One vector is turned by the same rotation once a step. Each row is the vector after some number of steps, and that number follows the row.
The counts run from 0 to 550.
[128 156  99 187 118 145 125 146  94 123 160 136 137 145 116  71 148 100
 106 179 147 164 155 102 140 136  91 150 136  97  85 129 109 150 101 146
 121  84 148 139 143 136 164 143] : 331
[167 133 106 124 135 124 157 119 123  78 116 149  99 151 114 128 135 108
 114 161 164 132 108  57 105 154  92 145 141  98 165  91 137 182 133 125
 146 125 117 112 171 124 136  98] : 467
[142 137 112 116 118 134 149 147  95  76 153 135 113 161 132 103 182 121
 101 169 141 117 153  78  92 161  99 131 123 119  72 104  97 145 112  71
 124  92 122 130 176 136 135 123] : 263
[153 150  96 145  87 148 169  91  88 123 123 145 113 127  76 122 122 134
  78 174 138 160 148 105 110 128  74 134 159  86 144 104 126 169 118 143
 126  86 151 118 129 148 152 142] : 15
[131 147  92 127 136 155 157 139  72 114 159 115 145 143 107 130 142 118
 110 142 135 113 156  59 110 152 120 175 112 106  90  92 108 174 117 118
 139  88 128 113 158 128 121 116] : 167
[140 137  89 126  86 117 140 107 125 111 119 148 110 162  84 117 144 142
  86 205 161 158 130 107  98 125  60 123 160  96 142 102 107 153 123 150
 135 113 140 128 144 138 154 136] : 18
[161 147 122 120 104 128 156 106  99  78 138 160  92 149 123  94 176 120
 104 166 141 122 156  94  81 142  90  94 145  90  89 112  98 130 136 104
 120  80 119 108 157 129 135 112] : 360
[134 146  86 158  97 127 127 109 114 135 147 132 124 150 104  97 134 131
  98 185 162 168 125 102 112 132  77 150 130  70  84 116 105 155  94 155
 119  91 150 134 116 114 151 140] : 421
[116 106  93 163 113 155 116 170 105  94 132 132 132 164 110 118 132  86
  99 199 150 130 100  81 160 162 112 162 135 108 106 136 105 126  90 112
 140 101 132 149 180 121 138 112] : 236
[156 133  93 102  96 143 179 145  98  90 125 139 115 158 105 136 128 134
 103 158 155 133 123  99 118 146  94 162 139 162 133  96 119 182 102  77
 112 111 156 122 161 164 148 140] : 197
[158 144  91 109 101 127 171 121  95 116 124 134 120 150  90 135 116 148
  89 166 149 157 136  86 107 141  87 168 128 115 145  77 127 192 113 128
 130 100 151 114 137 155 135 153] : 100
[158 128  76 133  99 147 166 154 119  97 132 138 132 158 103 122 118 122
 102 185 174 146 105 104 138 145  91 164 137 158 131  98 114 177 104 101
  99 118 165 132 140 159 169 149] : 209
[131 116  89 174 107 187 137 148  82 105 141 130 126 141 100 113 118  84
 102 176 141 120 110  90 163 158 125 146 154 108 102 141 114 132 103 106
 111  82 139 143 165 117 149 113] : 235
[161 137  77 142  84 143 160 104 119  91 104 139  99 155 112 117 153 113
 116 149 169 131 124  92  80 107  97 109 177  86 139 119 122 156 142 100
 128 127 143 107 142 115 134  84] : 383
[110 124 101 155 120 142 120 168  98  95 141 126 132 163 124 110 157  87
  92 189 123 120 138  69 148 167 114 153 124 108  91 121 113 134  99 118
 150  91 126 134 194 133 136 105] : 248
[152 149 109 160 101 137 134 123 115 110 143 136 106 163 119  87 105 118
 101 171 150 175 110  96 134 141  85 160 121  73  98 112 120 164  94 134
 122  88 164 141 122 123 152 151] : 416
[155 112 102  94  84 122 141 123 119  94 120 121  91 177  99 131 146 150
  80 163 138 126 114  91 104 137  81 150 115  85 122  91  97 163 115  97
 134  96 144 115 150 126 104 117] : 91
[139 111  89 104  90 159 148 116  84  99 131 114 119 161  96 148 163 138
  94 167 132  94 135  83  90 148 121 147 132 106  92 102  87 152 130  87
 133  95 123 111 168 123  97  95] : 176
[141 121  69 128  74 158 171 121 107 116 122 129 121 154  68 136 138 123
 103 188 168 129 114 114 112 129 108 122 171 139 124 119  99 155 105  91
  93 134 151 124 147 133 140 111] : 207
[130 122 105 127 110 136 120 127 105 132 121 128 125 154  73 138 113 133
  72 215 132 128 124  93 144 164  90 176 127  93 134  96 117 157 106 153
 150  86 142 132 163 132 127 139] : 522
[147 109  84 113  75 170 164 133 110  86 100 127 101 167  77 147 132 129
  92 174 156 113 107 107 119 145 105 135 163 131 139 115 110 146 119  82
 121 123 152 122 168 145 124 111] : 200
[135 128 110 126 102 141 133 100 102 108 122 148 108 136  73 115 157 124
  84 200 139 114 123 102 104 159  81 109 140  55 102 114  94 127 124 138
 129  76 109 126 148 104 139 117] : 438
[105 120  73 162 111 147 109 156 117 116 150 119 139 158 109 105 149  99
 109 198 166 129 113  81 134 142 110 157 140 124  83 133  83 131 103 137
 135 122 142 139 160 111 155 105] : 237
[129 144  83 202  91 179 139 132  80 122 137 121 131 141  97 100 120  96
 104 163 152 161 130  96 143 129 107 137 168 101 107 145 115 154 102 132
 126 102 162 129 146 131 161 115] : 320
[165 131 111 132 120 121 138 131  89  99 143 123 108 152 135 113 124 120
 103 138 138 140 115  59 118 155 108 178 104  74 114  84 121 191 120 123
 144  82 141 114 158 124 118 116] : 76
[119 118  90  97 116 118 137 142 112 104 139 112 118 174 124 133 168 127
  98 171 139 110 130  56 100 155 108 176 103 108  99  89  93 161 121 105
 144 106 126 124 177 124 118  98] : 170
[123 132  69 185  76 155 135 119 113 121 134 118 125 154  95 103 135 103
 106 180 169 154 111 112 124 115 107 131 172  98  99 152  92 137 107 125
 120 123 166 135 133 113 151 106] : 316
[152 133 112 127  98 164 150 104  71 133 146 133 133 144  66 117 113 127
  87 174 134 125 124 115 144 162  92 148 123  84  92  98 109 167  99 133
 111  56 145 125 145 125 126 158] : 520
[133 134 107 130 122 158 155 115  74 138 140 132 132 132  61 133 117 125
  78 188 133 126 142  98 135 165  89 155 142 105 123  95 114 164 115 157
 130  77 136 119 166 134 137 143] : 527
[160 144  97 156 148 124 139 131 103 106 156 135 130 131 137  98 130  88
 132 154 174 127 112  50 114 157 100 169 125  86 109  84 119 183 114 144
 132 102 124 123 142  98 153 121] : 57
[135 129  88 150 129 172 142 128  65 121 153 113 137 134  94 127 139  92
 108 161 138 102 125  60 128 168 130 166 130  91 105 116 113 164 122 124
 139  79 114 118 172  96 127  98] : 156
